The rows of X fall into a few groups, and each row is roughly a mix of its group's hidden directions.
X, 94 rows:
[[-0.36 -1.65 -1.39  0.05 -0.73  0.87  1.73  5.06 -0.83  4.71]
 [-3.72  1.15 -1.61  3.82  2.14  4.26 -0.56 -0.62 -1.10  0.66]
 [ 3.55  1.76  3.08 -1.16 -4.51 -0.26  0.60  0.89  0.81 -2.96]
 [ 0.63  0.13 -0.23 -2.00 -3.61 -1.95 -3.58  2.85  3.90 -0.20]
 [-0.39  2.59 -1.77  1.19  2.17 -0.11 -3.65 -2.99 -1.40 -4.14]
 [-0.52 -1.03 -2.78  0.16  4.61  0.09 -1.43  0.70 -0.77  4.90]
 [ 1.80 -1.30 -0.01 -0.28  3.11 -2.82 -3.81 -4.16  1.71 -0.33]
 [ 1.27 -1.62  1.62  1.97 -4.96 -4.00 -1.57 -1.39 -1.26  0.34]
 [-3.95 -2.30 -3.87  0.55  3.21  0.96 -2.27 -1.74 -0.52 -1.30]
 [ 0.63  4.16 -0.60 -0.63 -0.74 -0.97  2.76 -0.25  2.06 -5.07]
 [-0.51 -1.04  4.33  1.62  2.46 -3.65 -1.42 -1.03  1.32  3.25]
 [-3.76  1.47 -0.81  1.42 -2.09  5.21  1.64 -0.86 -1.81  0.56]
 [ 0.85 -1.98  3.68 -2.13 -4.07 -0.59 -1.37  1.78 -1.25 -3.36]
 [-2.98 -1.72  2.18  2.34  3.94 -1.53  0.69 -3.46  2.22  0.46]
 [ 5.01 -1.50 -1.89 -3.89 -0.28  1.85  0.61 -0.49 -0.43 -2.67]
 [ 3.04 -1.14  0.32 -1.77 -1.75  4.59  4.22  0.33  0.21 -1.28]
 [-0.90  2.08 -0.88  1.25 -3.86  0.14  2.02  2.00 -3.02  4.22]
 [ 3.42  3.43 -3.13 -1.77 -1.04 -1.90 -1.53  1.39 -3.48 -0.07]
 [-1.94  1.62 -2.34  2.31  3.85  1.78  4.35 -0.83  1.34  0.96]
 [-2.15 -0.68  3.95  0.03  0.13  0.55  2.37 -1.70 -4.10  3.35]
 [ 2.21  5.32  0.45 -0.14 -2.99 -2.72 -0.12  1.19  1.01 -2.31]
 [-1.78  0.38  0.12  2.81  3.20  2.18  1.94 -0.56 -4.12  3.20]
 [ 0.01 -2.23  0.53 -0.82 -0.86 -0.58 -2.16  0.07  6.01 -3.11]
 [-1.25  4.99  0.96  0.56  1.54  0.23  2.91  3.39 -0.69 -2.64]
 [ 2.82  0.61 -2.65  1.31  3.06 -4.04 -2.07  1.98  2.34 -1.04]
 [ 1.88  2.53 -3.32  0.38 -0.14 -3.41 -3.56  2.34  2.05 -1.56]
 [ 3.53 -0.59 -1.85 -0.23  1.95 -2.35  2.69 -1.44  1.97 -4.32]
 [ 1.83  0.53  0.28  2.37  3.55  1.04  0.98 -3.82  3.70  2.29]
 [-2.31 -0.66  2.66  0.22  3.13  4.17 -1.65 -1.63  2.51 -2.39]
 [ 1.49  1.22  0.09 -0.37  4.99 -0.60  1.54 -1.94  4.07 -2.39]
 [-4.25 -1.04  3.13  0.29 -0.11 -4.69 -1.28  1.37 -1.73  0.12]
 [-1.20 -0.07  1.61 -3.40 -2.88  4.07 -1.18  3.74 -0.52 -1.12]
 [-3.46 -3.62 -1.05 -2.05  0.02 -0.20 -1.75  2.95 -3.90 -0.15]
 [ 1.07  2.93 -3.45 -0.68 -3.87  0.82  4.05  1.09 -1.17 -0.90]
 [ 4.00  0.34 -1.11 -2.26  2.58  0.61 -1.87 -1.19 -4.80 -0.36]
 [-3.20 -1.08 -2.93  2.75  3.12  0.32 -2.49 -3.25  0.50  1.77]
 [ 0.75 -0.81  1.47  2.18  4.50 -3.10  3.15 -0.76 -2.17  2.06]
 [ 2.50 -4.56 -0.06 -0.18  1.28 -1.69 -3.27  1.60 -2.33  2.68]
 [ 0.69  1.32  2.61  3.20 -1.50  0.46  3.55 -2.27  1.21  4.06]
 [-1.48 -2.10  4.95 -0.87 -1.58 -3.56 -2.11  1.13 -0.76 -2.05]
 [-2.75  1.26 -2.12  0.81 -1.58  4.19 -4.20  0.34  1.77 -1.51]
 [ 0.34  0.62  1.82  0.84  0.61 -6.96 -0.16  0.06  1.98 -0.51]
 [-4.00  2.94  0.31  0.78 -1.60 -2.85  3.97  1.62 -1.71 -0.26]
 [ 1.27 -2.26 -3.32 -1.78 -0.09 -2.65 -4.51  0.17 -1.98  2.30]
 [-2.65  2.25 -2.07  0.73 -3.77  4.19  2.13  1.12 -1.26  1.21]
 [ 0.56 -1.34 -1.33  1.12 -5.48 -2.79 -0.44  0.39 -3.59  1.15]
 [-1.58  2.28  2.77 -0.55 -3.31 -3.88  2.12 -0.27 -2.65  2.06]
 [ 2.50 -0.89  3.00  3.69  1.40 -4.69  0.46 -1.51  0.91  0.75]
 [ 0.87 -3.76  3.37 -1.58  0.17  3.24 -2.07  3.52 -1.25  0.21]
 [-1.13 -1.70  0.88  0.47 -1.80  4.30  3.44 -2.91  3.11  0.80]
 [-0.90 -3.40 -2.60 -0.64  2.03  0.86 -5.02  0.61 -1.89  1.99]
 [ 4.16  0.40 -1.27 -1.37  4.46 -2.43  0.20 -2.71 -0.97 -1.55]
 [-0.77  1.99  0.46  3.14  3.59 -5.15 -1.53 -0.53 -0.89  0.36]
 [ 1.35  0.44 -0.34  3.93  3.57 -3.42  1.03 -0.95 -3.39 -1.43]
 [ 2.12  2.57 -2.30 -1.58 -0.48 -3.47 -1.24 -1.93 -3.23 -3.26]
 [ 3.02 -1.05  2.13 -3.63  0.57  0.06  0.72 -2.49 -4.74  0.01]
 [ 1.32 -2.89 -0.44  4.14  3.02 -1.65  2.01  0.89 -2.49  2.68]
 [ 1.83 -1.08 -0.85  0.00  2.75  3.93  4.54 -1.22  1.33  2.32]
 [-0.32 -0.11 -1.39  3.69  5.11 -0.34  3.36  0.54 -0.35  1.98]
 [ 1.45 -2.96  2.72 -0.92 -3.37 -0.30 -4.57  1.41 -1.88  0.74]
 [-4.63 -0.89  3.74 -0.16 -3.14  2.60  0.84 -1.82  0.26  0.75]
 [-0.61 -2.26 -2.48 -3.87 -0.51  2.05 -3.12  2.16  0.89  3.34]
 [ 1.09 -3.29  1.73 -2.65 -0.21 -0.44 -4.44  0.98 -0.16 -3.80]
 [-0.94 -0.77 -0.59 -4.29  1.24  5.45 -1.81  0.26  0.51 -1.57]
 [ 0.01  3.73  2.01  0.56 -4.61 -3.63 -0.90  1.35 -0.61 -1.34]
 [-0.27 -3.93 -1.91  1.53 -4.35  0.63  0.18 -3.04 -2.27  1.48]
 [ 2.67 -4.66  0.10 -2.01 -1.77  1.81  1.06 -1.24  1.66  3.57]
 [-2.86  0.16 -3.16 -2.72 -0.52  4.71 -0.55  2.65 -1.44  0.24]
 [-1.40 -1.24 -0.45  5.36 -0.74 -2.64  2.00 -0.48  0.52  3.61]
 [ 0.46  1.02  0.46  4.12  3.65 -2.95  2.27 -2.98  1.72  0.17]
 [-5.10 -0.55 -2.93  1.11  1.31  0.50  0.54 -2.35 -0.03 -3.69]
 [ 2.20 -0.71 -3.17  1.38  2.16  1.95  3.41  3.16 -0.79  3.08]
 [-1.87  3.59  1.29  2.55 -3.11 -4.01 -2.02 -1.19  0.47 -1.25]
 [-1.21 -3.28  1.28  4.95  0.42  1.45  2.18 -3.38  0.22  0.71]
 [-0.49 -0.88 -2.96  0.77  5.78  0.24 -0.06  2.19 -0.55  2.93]
 [ 2.70  0.22  1.06  0.67  3.15 -1.56 -4.20 -2.40  3.56 -0.40]
 [-0.79  1.72 -3.47  2.85  3.31  2.26 -2.35 -1.51 -0.04 -3.14]
 [-0.83  2.02 -0.32  1.75  2.19  0.94  2.82 -3.10 -5.12 -0.42]
 [ 1.85 -1.34 -1.76 -2.37 -2.20  4.34  1.12  0.33 -0.33 -4.30]
 [-1.56 -0.40  3.56  3.37 -2.76 -0.24  1.51  4.34 -0.51  1.37]
 [-2.57  0.56 -2.61 -3.61 -3.02  1.32 -4.23 -0.52  1.28  0.19]
 [ 1.47 -0.12  1.78  2.40 -0.01 -2.46  0.00 -5.72  0.56 -2.71]
 [-0.57  4.40 -3.70  0.29 -1.63  2.12 -2.33 -0.17 -3.11 -1.34]
 [-0.98  2.17  3.21  1.20 -0.71 -5.42 -1.66  1.34 -0.35  2.36]
 [-4.46  0.10 -0.27  2.88 -2.23  0.77  3.70 -1.32 -1.86  2.18]
 [-1.74 -1.77 -0.17 -1.38 -0.21 -2.70 -5.65  2.12 -2.17 -0.99]
 [-0.15  1.46 -4.01  2.24  0.01  0.21 -2.19  4.36  2.91  1.38]
 [-1.84 -3.22  2.01 -1.16 -0.37  5.54 -1.87  0.07  0.34  2.00]
 [ 0.58 -1.64 -1.94  0.30 -1.91  0.88  2.50  3.34  5.36  0.21]
 [ 1.22  0.57  3.75 -1.52 -2.89 -1.31 -2.05 -3.01  3.40 -2.11]
 [ 1.90  0.84 -1.23 -3.87 -3.82  1.26  0.95 -3.24 -0.92 -2.88]
 [-2.13  3.43 -1.15 -0.12  4.26  2.27  1.39  2.98 -1.24 -2.04]
 [-3.18 -1.79 -2.35  1.89  2.08 -0.60 -4.12  1.89 -0.46  3.11]
 [-4.99 -0.46  0.69  2.76  0.26  4.70 -0.42 -0.97  0.71  0.67]]
Here is one row from each group, named. Which group is each of the other rows in?
[ 2.39 -4.40  4.75  1.09  0.38  1.26  0.92  1.28  1.01  1.86] | (68)
[ 5.39 -2.35 -1.56 -2.17  2.09 -1.45  0.48  0.56  2.02 -2.19] | (20)
[-1.37  2.14  0.61  3.82 -1.07 -0.09  3.29 -2.10  0.33  4.43] | (41)

[ 1.40  3.02 -2.72 -0.26  0.69  0.09 -0.77 -3.09 -2.45 -4.72] | (20)
[ 2.06 -2.15  0.30 -4.24 -3.00  1.87 -2.67  0.45  2.66 -1.92] | (20)
[-3.02 -1.69 -3.68  0.87  2.46  3.46  3.07 -1.60 -0.68  0.86] | (41)
[ 2.26 -5.15 -1.03 -0.68  0.18 -0.14 -2.32 -3.71  0.32  2.23] | (68)
[ 2.41 -0.11  3.04 -3.67 -1.99 -4.03 -0.20  0.02 -2.49  1.60] | (20)
[ 2.41  2.88  2.91 -0.57  0.11 -2.19  1.62 -0.69  3.37 -3.92] | (41)
[ 0.76 -1.57  3.30  4.96 -2.04 -1.83  2.10 -1.54 -1.91 -1.00] | (68)
[-3.47 -2.25  3.96  1.89  2.32 -1.91  2.33 -2.07  0.90  1.26] | (41)
[-0.42  1.75 -0.50 -3.24 -4.97  3.10 -2.33 -0.13 -1.77 -0.76] | (20)
